Each row has a name. After each piece below comes the name of the row it's from, unless a question asks for something else. Each question is about the rows just above it.

Columns, left to right: M Q G S H R T P K
(130): [153 167  94 192 166 117 175 166 175]
(23): [175 168 175 152 148 141 119 142 122]
(104): [114 132 144 158 127  97 181 129 162]
Which column holds [141  97] top down?  R
[152 158] is in which column, read top down?  S
Which column holds this, read top down? [148 127]  H
[175 166 175] is which row, read backwards?  (130)
Which row holds this, read backwards? [148 152 175 168 175]  (23)
Which column holds [119 181] top down?  T

Columns, left to right: C D X Y U Z A B N
(172): [124 128 118 130 112 111 117 129 125]
(131): [128 137 115 106 128 105 136 120 106]
(130): [ 92 143 108  77 101 103 137 118 140]
(43): [131 138 118 120 125 134 129 151 112]
(54): [121 135 139 122 113 122 117 155 106]
(34): [117 149 122 126 121 114 126 132 132]
(168): [135 140 137  89 132  92 162 149  86]
(40): [128 137 121 106 128 105 136 120 106]
(104): [154 151 120 147 106 118  87 147  69]
(23): [109 142 125 115  94 111 136 130 113]
Shift each entry of [137  89 132] by +1 times 1:  [138  90 133]
Which column holds this, read top down? [103 134 122 114  92 105 118 111]  Z

Columns, left to right: L V F J W E
(168): [164  91 153 109 153 101]
(54): [164  93 153  98 177  69]
(23): [164 148  93 112 153 122]
(172): [164 119 108 149  97 174]
(43): [164 119 108 104 165  84]
(188): [163  98 104 170 131  82]
Which column holds this, read top down? [153  93]  F
[109 153  91] is which row, read backwards?  (168)

Columns, left to right: duro bapo Fur ruzug
(43): [133 108 135 123]
(94): [135 133 109 123]
(34): [133 179 135 152]
(131): [133 109 135 123]
Move every entry of [109 135] by -1 step of 1.  [108 134]
[133 108] with +1 step of 1 on every entry:  [134 109]
[108 133] is which row, read backwards?  (43)
[133 179 109] is in which column, read top down?  bapo
[133] with -1 step of 1 on every entry:  [132]
Which row holds this, read backwards? [135 109 133]  (131)
Which row holds [133 109 135 123]?  (131)

Columns, left to right: Duz tekup ravu gedu
(131): [135 160 145 126]
(104): [144 136 138 121]
(43): [123 123 129 140]
(188): [130 136 135 123]
(40): [124 112 124 122]
(23): [120 108 122 132]
(168): [136 144 138 136]
(54): [127 143 137 147]
(34): [123  75 107 140]
(172): [113 150 141  96]
(94): [123 108 122 119]
Which row holds [138 144 136] read backwards?  (168)
Move every entry of [123 108] by +1 step of 1.  [124 109]
Which row holds [108 123] read backwards?  (94)
[140 129] is which row, read backwards?  (43)
Move every entry of [130 136 135] by -1 step of 1.  [129 135 134]
Move every entry of [124 112] by +1 step of 1.  [125 113]

Columns, left to right: gegu Befu dile ren duv robi bof gan
(94): [126 128 133 131 128 131 118 134]
(43): [132 156 128 128 141 128 128 120]
(104): [122 115 122 127 108 121 152 115]
(188): [ 77 179 124 120 128 128 107 179]
(172): [147 147 117 143 132 130 135  99]
(168): [117 112 147 131 128 118 128 141]
(23): [107 147 127 119 139 133 126 134]
(54): [156 115 128 114 151 100 128 113]
(34): [116 141 138 106 128 113 122 128]
(131): [128 137 112 148 101 142 128 124]
Move every entry of [143] by +1 step of 1.  [144]
Which column holds this, read top down? [134 113 128]  gan
[152 107] is in which column, read top down?  bof

Columns, left to right: mipif guf meso Rezo pipud Vude Lol Morid kevod
(94): [151 150 163 114 108 127 137  64 112]
(172): [106 128 114 118 111  93 125 195 104]
(43): [127 137  61 115 148 122 117  96 155]
(188): [104 129 103 128 114 118 111  93 125]
Which column holds this, read top down? [106 127]  mipif
Which column holds [106 127 104] top down?  mipif
Which column holds [ 93 122 118] top down?  Vude
Which row holds [125  93 111 118 114 128 103] read backwards?  (188)
[108 114] is which row, read backwards?  (94)
Which row holds [ 64 137 127] read backwards?  (94)

Columns, left to right: Zubab Suput vol kote vid kam
(40): [125 128 130 128 129 110]
(168): [126 130 128 140 118 149]
(188): [125 128 130 128 129 127]
q: [125 128 130 128 129 110]  (40)
[125 126] is in which column, read top down?  Zubab
The row with [125 128 130 128 129 127] is  (188)
Move every entry of [126 130 128] by -1 step of 1.  [125 129 127]
Which column holds [140 128] top down?  kote

Columns, left to right: siza bibat zakag sapu movi sel
(172): [137 119 187  71 178 174]
(43): [117 123 184  72 164 182]
(94): [101 126 175  78 144 178]
(34): [101 126 175  78 144 187]
(40): [158 116 185  77 182 165]
(168): [126 144 175  78 101 188]
The row with [101 126 175  78 144 187] is  (34)
Which column holds this, read top down? [78 78]  sapu
Shift each entry of [144 175  78] by -1 times 1:  [143 174  77]
q: [101 126 175  78 144 178]  (94)
Which column holds [182 101] top down?  movi
Shift each entry of [184  72 164] by +1 times 1:  [185  73 165]
Which column holds this, read top down? [72 78]  sapu

Columns, left to right: Nuz let mobu zeg fima Rido pime mav Neso
(172): [125 125 121 145 118 132 141 107 166]
(34): [169 154 104 138 143 139 126 119 148]
(23): [172 167 146 178 123 128 125 121 168]
(43): [163 124 137 145 118 132 141 107 141]
[132 139 128] is in which column, read top down?  Rido
Move every entry of [178] by -1 step of 1.  [177]
[121 125 128] is which row, read backwards?  (23)
Move every entry of [121 145 118] by -1 step of 1.  [120 144 117]
[121 125 128 123 178 146 167] is which row, read backwards?  (23)
[125 169 172] is in which column, read top down?  Nuz
Move every entry of [145] by +1 step of 1.  [146]

